117  119  138  152  149 value 152

151  104  155  150  103
156  154  151  100  155
value 100

107  109  141  133  103 value 133

135  156  111  116  142
124  151  116  103  148
value 103

131  127  128  129  134  127  101 value 127

 99  142  143  128  131
128  121  132  122  121
value 122

131  120  135  136
157  125  100  116
135  143  148  119
value 148

150  142  135  130  127
126  132  135  138  145
146  138  128  121  138
value 121

150  125  134  154 value 134
---
[146 155 123 125 133 147]	146
[101 144 153 115 152]	101
[150 130 126 120 119]	150
[132 122 125  99 136 122 145]	132
[133 104 150 135]	133
[149 145 157 149 148 148]	149
[128 131 101 145]	128
---
[[142 146 133 126 121 136]
 [142 144 141 158 150 139]
 [149 157 130 127 120 134]]
126

[[144 144 133 136 149 134 148]
 [152 139 135 133 129 130 137]
 [120 129 147 139 135 139 126]]
149

[[121 131 119 124]
 [134 130 129 127]
 [151 136 127 121]]
131

[[132 151 133 122]
 [131 157 144 136]
 [126 154 133 120]]
151

[[124 123 120 123 121 130 113]
 [133 116 122 138 131 131 139]
 [123 139 132 133 155 125 124]]
121

[[155 138 117 123]
 [133 138 143 131]
 [124 119 119 133]]
138

[[140 124 128 136]
 [146 118 105 124]
 [133 131 132 138]]
124
---
[[142 146 120 132 112 124 125]
 [123 125 138 118 115 107 137]
 [115 123 127 130 135 151 117]] -> 151, 146

[[125 114 120 135 142 131 141]
 [129 118 133 119 129 128 106]] -> 142, 141

[[147 110 135 123 114 107 123]
 [138 131 137 123 107 145 121]
 [105 119 146 116 132 131 116]] -> 147, 146

[131 151 119 113 141 124] -> 151, 141

[151 134 122 131 129 148] -> 151, 148

[120 134 128 149] -> 149, 134

[147 132 130 154 126 121 136] -> 154, 147
---
[[154 115 126 115]
 [141 109 118 109]
 [139 135 114 135]]: 126

[[137 152 120 147 136]
 [126 140 128 156 124]
 [141 154 110 141 137]]: 147

[[136 132 118 144]
 [138 132 115 149]
 [133 131 121 139]]: 118

[[118 115 140 132 111]
 [105 122 144 134 112]
 [138 146 141 125 110]]: 132

[[128 117 123 109]
 [128 111 123 109]
 [128 104 123 109]]: 123

[[123 127 149 124]
 [124 123 148 132]
 [121 126 152 128]]: 149
---
[154 133 138 113 150] Answer: 154, 113

[[116 107 123 123 128]
 [118 110 137 124 113]] Answer: 137, 107

[132 118 108 156] Answer: 156, 108

[151 135 149 139 140 150] Answer: 151, 135

[121 113 146 141 108 152] Answer: 152, 108

[[114 124 158 127 147 113]
 [129 144 152 129 140 111]] Answer: 158, 111

[116 107 106 105] Answer: 116, 105

[[133 133 132 138 140]
 [133 118 103 134 126]
 [134 131 139 111 117]] Answer: 140, 103

[139 138 149 150 144 133] Answer: 150, 133
---
[[147 109 152 123 124 150 116 127]
 [120 153 113 135 137 113 134 126]
 [147 109 152 123 124 149 116 127]
 [147 110 152 122 124 149 116 126]
 [120 152 113 135 137 113 133 126]
 [147 109 153 122 124 150 116 126]] | 147

[[144 112 148 129 114 139 135 146 113 121]
 [114 127 113 122 147 128 124 111 106 113]
 [111 126 107 129 135 120 102 137 118 116]
 [134 132 109 108 120 130 109 116 121 149]
 [137 121 104 126 136 121 112 134 142 151]
 [121 136  99 140 132 130 128 101 131 133]] | 111

[[135 135 111 131 136 126]
 [130 132 111 124 111 133]
 [126 138 129 134 133 130]
 [127 155 117 138 133 134]
 [140 121 110 126 139 121]
 [126 156 111 135 117 139]
 [124 132 128 126 114 134]
 [127 137 129 133 135 128]
 [135 149 110 138 144 127]] | 126

[[123 134 132 123 133 139 118 144]
 [132 141 108 125 145 124 136 139]
 [137 132 107 130 137 115 143 120]
 [121 132 137 122 132 143 113 143]
 [133 116 130 134 116 117 136 105]
 [121 135 135 122 135 143 114 147]
 [121 124 145 127 120 138 117 133]] | 137

[[130 120 125 129 132 115 126 138 124 109 119 133 118 140 124 131]
 [130 119 121 125 130 118 129 133 126 110 125 130 118 136 124 132]
 [143 109 115 133 139 127 129 127 118 127 129 119 118 137 127 132]
 [143 108 116 132 135 128 127 122 119 125 131 120 112 143 126 133]
 [147 102 119 127 137 134 131 118 122 122 130 120 110 148 124 134]
 [130 121 127 129 132 114 125 140 123 109 116 134 118 141 124 129]
 [143 107 116 132 134 129 126 121 120 124 131 120 110 144 125 133]
 [128 115 120 128 130 114 132 135 126 109 120 138 123 138 120 130]
 [143 107 116 132 134 129 126 121 120 124 131 120 110 144 125 134]
 [135 116 123 123 128 122 130 135 130 117 123 128 121 126 123 133]] | 143

[[117 133 120 127 123 134 127 128 131 129]
 [136 124 126 129 123 124 129 133 129 134]
 [115 125 109 134 126 124 133 119 128 123]
 [119 128 113 136 119 129 120 122 127 128]
 [127 131 138 124 125 124 127 133 135 136]
 [111 124 144 117 134 126 130 127 127 125]
 [133 131 122 138 129 125 118 125 130 124]
 [138 130 118 131 134 121 129 126 129 142]
 [135 130 150 134 119 122 125 125 128 137]] | 115
---
[[137 112 124 123 108 110]
 [126 133 132 136 140 142]
 [154 107 127 135 131 116]] Answer: 137

[[107 123 139 142 113 123 109]
 [133 149 135 139 133 128 101]
 [119 137 122 114 106 106 137]] Answer: 107

[[127 127 128  98 127 153]
 [125 106 124 119  99 124]
 [124 118 122 102 111 126]] Answer: 127

[[129 137 107 134 133 152 125]
 [123 119 104 122 125 127 122]
 [125 121 115 130 122 141 132]] Answer: 129

[[124 124 126 124 126 126]
 [127 120 120 126 127 127]
 [107 141 136 110 102 104]] Answer: 124

[[130 130 129  99 135 133]
 [127 135 129 115 134 118]
 [121 123 128 138 117 137]] Answer: 130

[[152 137 129 139 130 121 145]
 [120 121 141 122 129 125 125]
 [145 130 125 139 135 135 140]] Answer: 152
---
[[130 120 149 135 140 133]
 [116 135 136 133 115 123]
 [115 136 128 128 128 122]] -> 149

[[124 116 127 126 128 132 136]
 [124 107 126 123 127 123 124]
 [126 122 127 128 128 133 137]] -> 127

[[121 106 132 126 130 122]
 [139 120 114 136 136 139]
 [126 130 126 128 120 132]] -> 132

[[106 126 140 134 113]
 [113 129 129 132 122]
 [126 117 126 101 123]] -> 140

[[149 134 139 103]
 [151 135 132 121]
 [110 117 139 112]] -> 139

[[125 141 114 147 141 143]
 [123 123 127 131 141 106]
 [146 114 130 131 128 117]] -> 114
